In the data rows, the value 128 means zero.
Here is a table of points, one per row:
[125 125 150  76 168  88  93 182  73  97 141 124 104  80 165 124 175  92
 127  74  95 169 104 157 110 164 180 109  87  80 169  95 114 138 121 182
  89 161 120 135 153  90 136  94 177 121 191 122  89 180  83 168 143  93
 121  94  91  80 171  92 175 112  82 169]
[185  66 180 166  97 152  92  84  78 120 131 156 190 149 145 158 162 200
  79  53 154 169 158 109 130 146 108 158  74 134 116  91  98 106 167  74
 157 101 104 153 156 125 166 174  94 135  81 140 163 121 163  99  98 169
 104 157 115 140  97 114  98 157 102 113]
[135 149 146 106 154 108 184 171  96 128  90  99 154  84 176  77  91 112
 148 129  94 134 127 144 108 145  60 113 143 116 140 125 136 181 119 175
 147 164 129 143  94 156 119 112 100  58 104 162  96 158 181 185 168 152
 180  69 145  90 150 136 128  71 184 130]
[118 132 151 171  93 148 100  93 138  77 181 129  64 146 116 161 149 149
  69 109  60  99 127  85 151 172 133 158 166 177 185 138 100  91 134 124
  90 120  90 164 160 207 157  82 157  78 103 155 164 133  73 178  93 169
 100 173 129 121 177 138 135 130  98  83]
[180  89 112  99 137 138 161 163 128 185  72 169  95  96 162 133 109 168
  95 125  78  83 159 126 109 136  84  90 152 160 105 182 143 194 117 169
 143  78 107 110  81 191 137 146 100 108 183 180  53 181 135  81 101 120
 115 128 158 163 101  84 173 158  89 124]
[ 77 157 135 144  95 149 112  94 168  91 176  85 163 148  80 119 152 146
 124 136 155 110  92 190 155 136 168 164  93 105 154 155 115 116  93  99
  82 131 173  93 100 103  48 111 143 118 124 101  81 110 177 160  94 175
 128  92 123 116 115 121 110 170 173  90]
[157  78 115 120 123 124 152 184 132 178 102 177  83  89 160 114 125 152
 109 118  95  77  90 135 129 109  93  94  78 118 186 170 146 132 115  96
 111 146 147 113 141 153 100 191 155 148  84 167 186  75 100 179  72  74
 191 145 168  89 104 174 189 148 169 141]
[114 167 122 148 124 144 125  85 159 108 145 102 154 156 102 125 152 114
 118 142 135 159 110 161 157 114 150 156 128  68 134  99 139 102 141 115
  78 119  77 104 139 116 179 106 167 180 171 128  98  85  72 136 150 128
 194  89 141 183 116  98  98  86 203  86]
[134  98 119 125 134 134 129 151 148 157 122 169  97 100 129  90 101 140
 106 118  98 124 186 143 164 105  70  79  86 105 102 166 148 103  64 123
 176 145 139 147  78  76  81 104 143 150 106 160 133 110 162 177 192 112
 135 180  84  87 180  80  77 176 180 154]
[121 158 133 134 120 122 118 100 158 109 149  97 145 152 115 151 161 106
 127 161 153 146  91 116 123 108 127 111 157 140  98  98 147 107 162 150
 132  75 152 115 148 101 162 166 188 105 108 118  82  94  95 117 178 147
 103 144  80 152  91 174 125 134 118 114]
[136 116 115 122 131 125 127 128 148 148 116 138 104 118 116 100  74 120
 121 116 117 159 166 120 141 111 114  77  79 113  77  89 109  95  85 160
 149 147 196 163 186 141 124  68  83 101  83  90 164 120 110 143  86 184
 173  88 189  78  78 175 110 154 158 149]
[123 154 111 130 133 120 124 113 149 132 133 118 136 132 120 173 147 105
 126 157 182 138  96  83  82 140 125 118 149 169 102 106 142 127 119 140
 138  95 113 103 178 117 156 184 125 139 178  93 115 117 141 159 123 148
 108 108  82 111  88 141  90 155 103  67]
[132 139  97 118 134 138 134 149 143 132 132 138 117 126 120 117  67 121
 140 117 120 138 172 120 122 114 163 106 165 129 113 100 100 101 154 153
 177 145  81 132 146  77 153 132 132 135 152 135 185 130 175 121  79 170
  84 157 165 167  89  78 115 119  84 149]
[116 154 128 133 121 119 114 121 149 136 145 127 136 137 123 165 145 106
 126 150 150 166 146  81  87 137 135 161 144 163 107 122 116 153 141 129
 129 110 154  96 130 113 119 156 160 141 189 104 164  99 148  87 110 129
 112  90 182 158  86 179 116 174 102 141]
[113 125 114 132 113 140 126 143 155 121 129 118 121 130 127 144 108 115
 127 132 135 167 169  97 107 122 160 148 162 176  95 140 100 149 164 154
 160 145 170 181 115 121 140 140 104 160 118 125 144  82 161  77  79  82
 172 183 149 147 184  57  96  92 113 136]
[ 69  99 183 140 113  71 160 132  77 133 192 172 177  81 146  97 102 176
  79 119 177 120  83 163  99 129  65  78 154 112 109 142 175 100 108 164
  83 128 136  77  84 116 155  84  76 149 151  78 111 184  96  89 157  97
 126 167 180 155 100  94 187  76  87 120]
[149 162 123  93 172 101  94 122 129 100 130 127 154 112  95 146 176 131
  84 144 162  58  70 135  92  92 146 135 122 131  90 139 112 188 160 124
 184 162 113  97 133 173  65  82 178  68  99 181 187 164  81  78 133 138
 150 142 140 168 173  88  93  83 179  76]
[171 168 156 144 121 169 119 156  67  72 111 173  91 197 183 144  98  75
 117  71  95 147  94 172  81 119 152  85 162 148 142 170 179 106  77 111
 101 120 171 115  88 110  73 142  86 155  94  84 102 106 154  99 176 105
 122 101  84 165  96 167 138 129 136 115]
[ 97 102 113 128  89 137 141  79 137 153 102  94 171 160 139 136  93 108
 172 166 165 146 191 175  82 134 134 168 149  89 126  92 202 179 154 113
 131 143  98 122 108 184 119 108 163  58 147 157 152 197  79 170 104  95
 153 179 122  84 168  92 193 109 183 161]
[154 175 146 137 185  66  86  92  74 175 140 106  91  80  72  91  98 110
 174 113 102 139  93 123 176 121 128 110  93 132 176 166 127 125  70  88
 114  89 122 160  90 166 129 172  87 138  91 181  95 105 159  78  93  83
  97 177  88 168 101  97 122 114 115 174]
[ 84  56 102 115  92 177 184 144 157  99  78 116 150 164 179 144 162 133
 175 163 144 141  93  99  98 166 107 141 105 165 105 113 149 122  52 159
 127  89  93  79 135 106 155 165 164 112 153 111 110 115  96  94 149 171
 106 100  93 163 105 159  94  71  96 156]
[150 146 129 136 160 109  98 119 100 125 148 104  95 104  88 178 118 188
 181 101 100  56 138  78 180 139 127  95 126 123 162 156 101  88 116  80
 148  79 174 173 143 138  88 170 129  95 171 107 128 183 147  93 188  88
 182 100 129 145  83  99 160  61 182 157]
[102 103 108 118 110 163 161 150 148 166  94 126 154 161 143  93 169  95
 126 163 163 139  77 156 125 143 129 158 152 126 182  89  97 119 154  97
 100 110  92 162 173 151 111  99 145 168  93 128 115 111 155 151 188 164
  94 186 155  77 149  93 142 174 146 197]
[137 166 126 135 149 125 119 104 103  74 131  96 124 128 113 137 127 163
 174 115  93  75 135  82 180  66  87 113  87 114 151 169 157 152 117  94
 122 195 185  49 107 154 130 144 127 169 155 158 164 109 105 138 100 137
 124 166 165  74 177 117 134 165  85 181]
[124 114 107 122 129 135 143 137 139 196 105 135 145 147 118  78 134 109
 135 145 158 130 134 168 144 148 147 156 150 140 146 113  93 111 159  75
  56 129 126 156 160 100 157  79 169 134  86  98 121 123 120 131 157  98
  86  95 122  67 135 168  94 107  80  60]
[133 143 125 133 134 129 120 121 133  85 124 119 122 139 116 158 127 135
 146 137 101 119 134  88 171  81 139 137  96 158 106  87 141 113 167 162
 130 135  64 130 152  91 146  90  70 167 168 135 160 153 175 155  84  60
 106  81  86 121 148 186 208 155 164 139]
[128 125 115 127 113 127 138 125 151 153 125 133 126 133 123  75 129 112
 127 156 145 123 146 177 130 168 146 165 150 109 117 125  93 134 158 119
 133 206 122 165 135 117 176 100 161 151  91  84 124 125 155 114 153 113
 124 126  71 184  88 160 103 186 113 129]
[123 124 139 128 147 117 128 143 123 114 136 124 123 128 125 159 139 107
 151 136 121 131 166 115 161 101 165 168 145 151 116 122 147 132 154 152
 154  78 141 116 138 112 162 192  78 113 134  92 143 146 144 105  96 150
 121  79 191 164 195 169 100 172 103  76]
[123 123 112 132 123 135 129 126 153 150 134 140 126 135 115 129 122 124
 132 148 166 150 165 114 117 147 171 160 160  63 103 152  85 148 170 133
 173 168 123 160  58 107  68 123  52 157 102 140  84  96  67 150 169 160
 100 116  82  96 165 183 111  76  85 126]
Along one direction, these points spread out more than along any other. Take the direction at right angles to it along which they spread out most. Then take the direction at right angles to both along which they spread out most. Go by this last direction. How far along it is each point below, from 0 to 99? The average is 50, and the first point in the table lies past the average. One standard deviation of the points above along it is 16.
[116 154 128 133 121 119 114 121 149 136 145 127 136 137 123 165 145 106
 126 150 150 166 146  81  87 137 135 161 144 163 107 122 116 153 141 129
 129 110 154  96 130 113 119 156 160 141 189 104 164  99 148  87 110 129
 112  90 182 158  86 179 116 174 102 141] 55
[ 84  56 102 115  92 177 184 144 157  99  78 116 150 164 179 144 162 133
 175 163 144 141  93  99  98 166 107 141 105 165 105 113 149 122  52 159
 127  89  93  79 135 106 155 165 164 112 153 111 110 115  96  94 149 171
 106 100  93 163 105 159  94  71  96 156] 81
[157  78 115 120 123 124 152 184 132 178 102 177  83  89 160 114 125 152
 109 118  95  77  90 135 129 109  93  94  78 118 186 170 146 132 115  96
 111 146 147 113 141 153 100 191 155 148  84 167 186  75 100 179  72  74
 191 145 168  89 104 174 189 148 169 141] 36
[150 146 129 136 160 109  98 119 100 125 148 104  95 104  88 178 118 188
 181 101 100  56 138  78 180 139 127  95 126 123 162 156 101  88 116  80
 148  79 174 173 143 138  88 170 129  95 171 107 128 183 147  93 188  88
 182 100 129 145  83  99 160  61 182 157] 47
[132 139  97 118 134 138 134 149 143 132 132 138 117 126 120 117  67 121
 140 117 120 138 172 120 122 114 163 106 165 129 113 100 100 101 154 153
 177 145  81 132 146  77 153 132 132 135 152 135 185 130 175 121  79 170
  84 157 165 167  89  78 115 119  84 149] 47
[180  89 112  99 137 138 161 163 128 185  72 169  95  96 162 133 109 168
  95 125  78  83 159 126 109 136  84  90 152 160 105 182 143 194 117 169
 143  78 107 110  81 191 137 146 100 108 183 180  53 181 135  81 101 120
 115 128 158 163 101  84 173 158  89 124] 79
[ 77 157 135 144  95 149 112  94 168  91 176  85 163 148  80 119 152 146
 124 136 155 110  92 190 155 136 168 164  93 105 154 155 115 116  93  99
  82 131 173  93 100 103  48 111 143 118 124 101  81 110 177 160  94 175
 128  92 123 116 115 121 110 170 173  90] 35
[123 124 139 128 147 117 128 143 123 114 136 124 123 128 125 159 139 107
 151 136 121 131 166 115 161 101 165 168 145 151 116 122 147 132 154 152
 154  78 141 116 138 112 162 192  78 113 134  92 143 146 144 105  96 150
 121  79 191 164 195 169 100 172 103  76] 50
[136 116 115 122 131 125 127 128 148 148 116 138 104 118 116 100  74 120
 121 116 117 159 166 120 141 111 114  77  79 113  77  89 109  95  85 160
 149 147 196 163 186 141 124  68  83 101  83  90 164 120 110 143  86 184
 173  88 189  78  78 175 110 154 158 149] 37
[134  98 119 125 134 134 129 151 148 157 122 169  97 100 129  90 101 140
 106 118  98 124 186 143 164 105  70  79  86 105 102 166 148 103  64 123
 176 145 139 147  78  76  81 104 143 150 106 160 133 110 162 177 192 112
 135 180  84  87 180  80  77 176 180 154] 38
[171 168 156 144 121 169 119 156  67  72 111 173  91 197 183 144  98  75
 117  71  95 147  94 172  81 119 152  85 162 148 142 170 179 106  77 111
 101 120 171 115  88 110  73 142  86 155  94  84 102 106 154  99 176 105
 122 101  84 165  96 167 138 129 136 115] 73
